One turning vector, and how many steps it has turned
The counts run from 0 to 132.
[-14 -35   8  25   6  32  -4  20 -11  -6  -2   7 -15  -7  17 -30 -15  13
  10  -2  13  -1  52   1  -9   8   8  21   0   4 -11 -45  -5  -7  -7 -16
  20  20 -27 -34 -16  -2  -6   6  31 -30  -3 -35  31 -28  -7  30 -18 -20
  22 -10 -12 -32  28   2   5  42  20   3  31]
4
[-14 -12  13 -35   1  -2 -31  28  45  13 -20 -19   5 -21   0 -11 -17  -3
 -16  -4  -9 -23  18  35  -5 -19  -4  29 -56 -12 -11   2  -6 -44 -37 -10
   0 -14 -32 -23 -50   1 -48   1   1   6  -2  13   1   8  21  12  -5  14
  15  11   1  -8  -8   2 -18  16  -6 -14   9]
46
[  5  12  13 -17   1  17 -32  17  45  17   7  -7  14  -5   0  -8  36   2
 -21   2 -20  19 -19  23  15  16 -25  15  13   8  -2 -23  -9 -18   0  30
  -4 -18 -29 -49  -9  31 -13 -21  37  11  -6  18 -11  23   0 -12  17  -7
  -4 -12   2   9 -38   4 -25  18  -4  65   9]
130
[ -5 -20  -1   8  13  26   8  24  16 -13 -33   1 -37 -23  23 -20  21  -5
  -1  25  -5  -5  24  -2  -8  -3  -7   6  31  11 -35 -64  -6   3 -25  26
  13  31  -5  -4 -19  -5  -4  16  34 -33  -4  -8  16 -29   3  -2   6 -28
   6  -3   2 -12   2 -10  31  23  34  30 -32]
10
[-14 -28  11  23   7  23  11  17  -2 -14 -27 -11 -43 -19  25 -29   2  -2
  10  17  -6  -6  36   1 -15  -2  -8  16   0  13 -28 -53  -6   2 -23   1
  17  27 -10 -23 -17  -4 -14  16  29 -30  -5 -23  19 -20   6  17 -13 -29
  20  -8  -1 -36  26 -15  23  33  31  14  -1]
7
[ -2  28  29 -13  10  23 -22 -12  22   7  26  13  10   1   4   7   6   4
  -7 -15 -18 -10  14  -2   6  10 -24  15  45  -2 -16 -22  17 -59 -14  33
   7   3 -25  13 -36 -14  25 -32 -10 -21  18 -10 -20 -33   7  41  -4 -48
  -7  -3  -7 -10 -14   0  18 -18  14  27 -20]
116
[ -1 -19 -23 -31   4  -2 -12   7  46 -24  -5  39  -9 -20  40 -12 -10   9
 -16  -3  29  -7  21  34   4 -35  15  24  -3 -30 -16 -11  14 -48 -43  15
 -10 -17 -30  -1 -30   8 -13 -10  16   1  -9   4  31 -24   7  -7  14  24
 -18  13  -5   1  -7  -2 -36   5 -12  -6   7]
52
[  6 -28   6 -25   4  30 -13  31   7  24   8  32  23   5 -21 -20 -28  26
  -6   8   8  11  18  12  -6  32 -12  -3  26 -16  -1 -25 -19   2   5  -8
  47   7 -41 -30 -19  12  10 -30   8 -36   3 -23  33 -48 -23   7 -23 -21
   0  -4  -9 -12   8   8 -11  25 -17  -1  24]
91
[-16   7  42  -4  -6  18 -22  13   5  16 -27   3  14 -15   5   9  20   3
  -4  11 -45 -34  21 -13  -4  14 -20  23  20  17 -13 -21  -6 -29 -24  23
  -5  37  -8  39 -28 -28   4   8   4 -21  -3  -6  -3 -12  22  43  -7 -35
  27 -15   7  -2  12  -4  41  -3  13  15 -33]
111
[  0 -47   7  -3  12 -14  -6 -17   1  -2 -23 -13  26  25   2 -19  -6  14
   9 -52   1  -9  29 -16 -30   2 -21  25   5  -7  15   8 -25 -29 -17  -1
 -31 -23  -3 -14  -8 -13  -5 -24  21  17   8 -12   3  -9  25  21 -46 -13
  42  36   2   2   4 -25  31 -18 -18 -12  22]
70
[  4 -40   9 -13 -29 -22   8  -4  16 -23 -40  35 -13 -23  47 -16  11  11
  11  14 -11 -11  35  -1   4 -21 -21  39   4  -6   6   6  -5 -34 -29  21
 -26   8  -1  11  -8  -2 -19 -11  24  15 -24   2  24  11  19 -11  -4  29
  10   4  24   9  27 -38 -29   1 -26  -7   7]
58
[ -5 -32   2  -1   9  39  -6  31  -4  11  17  26   5   3  -7 -24 -25  20
   2   2  20  10  39  11  -4  20   4   4  24 -11  -8 -40  -6  -4   1 -14
  37  15 -43 -33 -19   1   6 -19  17 -37   7 -31  28 -45 -18  18 -18 -19
   4  -7 -12 -20  18  12  -3  37   6  -1  31]
1
[ 10 -22   8 -41  -3  18  -7  24  10  33  -6  22  21   3 -30 -14 -26  18
  -7  17 -18  10  10   9 -12  35 -30 -11  23 -14  -9 -17 -33  12   7  -2
  52   7 -37 -22 -20  13   4 -28  -5 -35  -3 -11  27 -47 -19  -6 -26 -25
  -1  -5   3 -10  17  -7 -14  20 -23  -5   4]
89
[-17   6  40   5  -8  18 -27  19   1  14 -34   3  19 -19   9   6  24   4
  -4   8 -37 -32  25 -10  -4  15 -10  28  21  21  -8 -24  -9 -25 -20  23
 -11  38  -6  38 -26 -29   5  15  18 -19  -3  -7   5  -8  23  42  -4 -30
  28 -20   5   1  10  -4  42   3  15  18 -24]
110
[  4 -50  -2  -7   8  -4  -6   2  12   3 -12  24  43  23  -5 -20   7  20
   5 -42  15  -2  27 -16  -5   4 -21  24  39  -6  25   1 -22 -31 -17  11
 -32  -9  -6  -4  -2 -18   4 -49  30  17  17  -1   3  -8  15   5 -27   5
  27  37   7  23  -9 -13  24 -15 -23   2  28]
67
[ 13 -15   9 -15 -14 -13 -28 -17   4  18 -26   4  30  12  12  -1  -1  27
 -17   2 -23  14  -1   5 -48  30  -8  10   7  -6  -1   5 -37  21   2   6
  -5 -21 -16  -3  10  30  16  19  40  -4 -41 -24  55 -28  -6   3 -27 -18
  25 -20  -5  -2  13 -25 -17  -1 -43  15   4]
82
[ 15 -23  14 -43 -12   7  -8  22  10  32 -16  16  22   1 -27 -11 -21  20
  -8  20 -32   5   8   7 -16  33 -37  -7  20 -13 -10 -11 -39  17   5   2
  53   1 -30 -16 -18  16   2 -21  -6 -35 -11 -12  28 -40 -17  -8 -28 -27
   3  -6   9  -9  16 -10 -18  15 -27  -4  -2]
88
[  3 -35   1  -9 -20 -14  -6  -4  20 -29 -25  41  -9 -21  58 -12   3  16
   5   4  11  -5  34  10   5 -27   2  41   2 -10   3   4   5 -43 -32  15
 -35   2 -11   7  -8   0 -14  -1  31  14 -27  -5  35   1  15  -2   2  35
   5  -2  14  11  20 -21 -36   5 -27  -7  17]
56
[  4 -42   5  -3  17 -20   0 -21   6  -2 -25 -23  16  26   2 -20 -11   9
  11 -51  -4 -11  24 -13 -37  -3 -27  18  -3  -3   6   7 -27 -25 -24  -2
 -26 -28  -1 -15  -7  -9  -5 -18  16  14   6 -14  -1 -16  18  18 -46 -20
  42  38   3  -9   6 -30  32 -16 -17  -9  12]
71
[-16 -35  11  24   6  30  -1  18 -12 -11 -11  -1 -28 -13  23 -32 -12   7
  12   8   8  -3  49   2 -12   3   6  23  -2   7 -15 -46  -5  -5 -12 -12
  18  24 -22 -31 -15  -3  -9  15  33 -30  -5 -35  28 -25  -1  29 -22 -23
  23 -12  -9 -33  29  -5  10  39  25   4  22]
5
[ 16 -16  19 -18 -22 -14 -24 -11   3  24 -31   3  28  11   7   0  -3  27
 -17   9 -36  10   2   3 -45  33 -17  10   3  -5  -1   8 -40  23   4   2
   3 -15 -16  -4   6  24   7  15  31  -9 -39 -23  52 -23  -5   6 -30 -19
  27 -21   2  -6  20 -29 -18   4 -49   8   1]
83
[  5  15  26 -15  -7   6 -17 -11  37  -1  10 -22 -20  -5  19 -11  31  -5
  -9  12 -38  15 -17  18   4   8 -45  16   7  11 -14 -23  -3 -24  -4  34
  10 -26 -17 -54 -10  33 -14 -23  22   4 -12   5 -21  18   6  -5   9 -24
  -7 -12  12 -11 -22 -21 -22  14   7  65  -5]
127
[  3  21  33  -7 -11   3 -13 -19  33  -2   5 -29 -27  -6  25  -8  27  -4
  -1   9 -43  13 -11  12   0   7 -44  15  -1  11 -15 -22   1 -25   0  35
   6 -23 -14 -50  -8  29 -13 -20  17   3 -12   1 -24  20  10   3   4 -31
   0 -15  13 -15 -15 -25 -23  14   6  61  -5]
126
[-17  21  49  -7  -8  13 -26   3  10  18 -17  -1  15 -13   4  11  17  -2
  -4   2 -50 -35  17 -10  -4  13 -25  24  15  16  -8 -11   1 -48 -22  25
  -3  24 -13  31 -36 -24   6  -2  -6 -20   4  -8 -19  -8  21  50  -6 -36
  19 -13   4  -6   4  -8  35  -7  11  19 -27]
20
[  3  20  40  -2 -11   1 -14 -27  26  -9   8 -27 -33  -3  32 -10  25  -4
   2   6 -44  10  -8   9  -3   6 -44  20  -1  13 -13 -19   4 -29  -1  33
   1 -19 -14 -44  -9  21 -11 -13  15   1 -16  -5 -25  17  14  12  -4 -30
   0 -19  10 -25  -9 -33 -19   8   9  55   0]
125
[ 10 -31 -13 -22  24 -23   7 -32  22  -9 -28 -31  -5  26   8 -13 -13   5
  -3 -36  -7   0   4  -3 -55  -3 -31   5   7 -11 -16  -6 -30 -12 -27  10
  -5 -45  -1 -15 -13   5   3 -13  14   5  -2 -10   9 -36  16   0 -36 -35
  23  37   0 -14  -7 -34  30 -24 -14   1 -12]
74
[ 23 -24 -24 -23  24 -16  -7 -29  28  -5 -14 -12   3  27  13  -8  -2  16
 -15 -23   3  17 -10   6 -50   7 -14  -7  25 -17 -19  -9 -28   4 -18  17
  -3 -45 -10 -13   3  23  20  -1  29  -1 -16 -14  33 -52   1 -12 -23 -30
   7  23 -11  -5 -15 -27   7 -23 -24  19 -15]
77
[ -3  30  35  14  -1  12 -32 -37  11  -8  40   3  -6   6  32   1  10  11
   1 -25 -12   2  18   1   0   8 -10  27  20   6  -3 -15  25 -65  -2  22
 -14 -12 -26 -13 -13   5  22 -17  15   1  -7 -31 -14 -10   6  56  -8 -38
   5 -22 -10 -15  -7  -7  -5  -5   6  43  13]
120
[ 16 -26 -15 -27  28 -20   4 -32  27  -7 -24 -25  -4  26   9 -12 -10   8
  -9 -31  -5   5  -2  -1 -51  -2 -23  -4  16 -18 -19 -10 -29  -1 -27  12
  -2 -48  -1 -18  -8  12  10 -10  15   1  -9  -9  19 -41   9  -9 -36 -33
  17  35  -2  -8 -11 -35  23 -25 -13   7 -18]
75
[-14  -9  16 -30  -4   4 -38  30  37  23 -17 -22  20 -21  -5  -6 -10  -1
 -19  -8 -13 -21  20  33  -4 -10   0  33 -56  -9  -2   7  -8 -39 -32  -9
  -4 -11 -33 -22 -48   3 -49   4   8   5  -2  16   3  18  17  13  -3  14
  19   6   0  -2 -10   5 -18  21  -7  -7  19]
45
[ -4  27  41  16  -8  10 -30 -40  10 -12  33  -7  -7   3  36  -1   9   8
   1 -20 -21   2  16   3  -4   7 -17  33  10   8  -4 -12  21 -60   1  23
 -15 -15 -23 -22  -9   9  16 -15  14   5 -10 -31 -12  -2  14  53  -8 -38
   6 -24  -6 -20   0 -12 -13  -1   6  45  15]
121
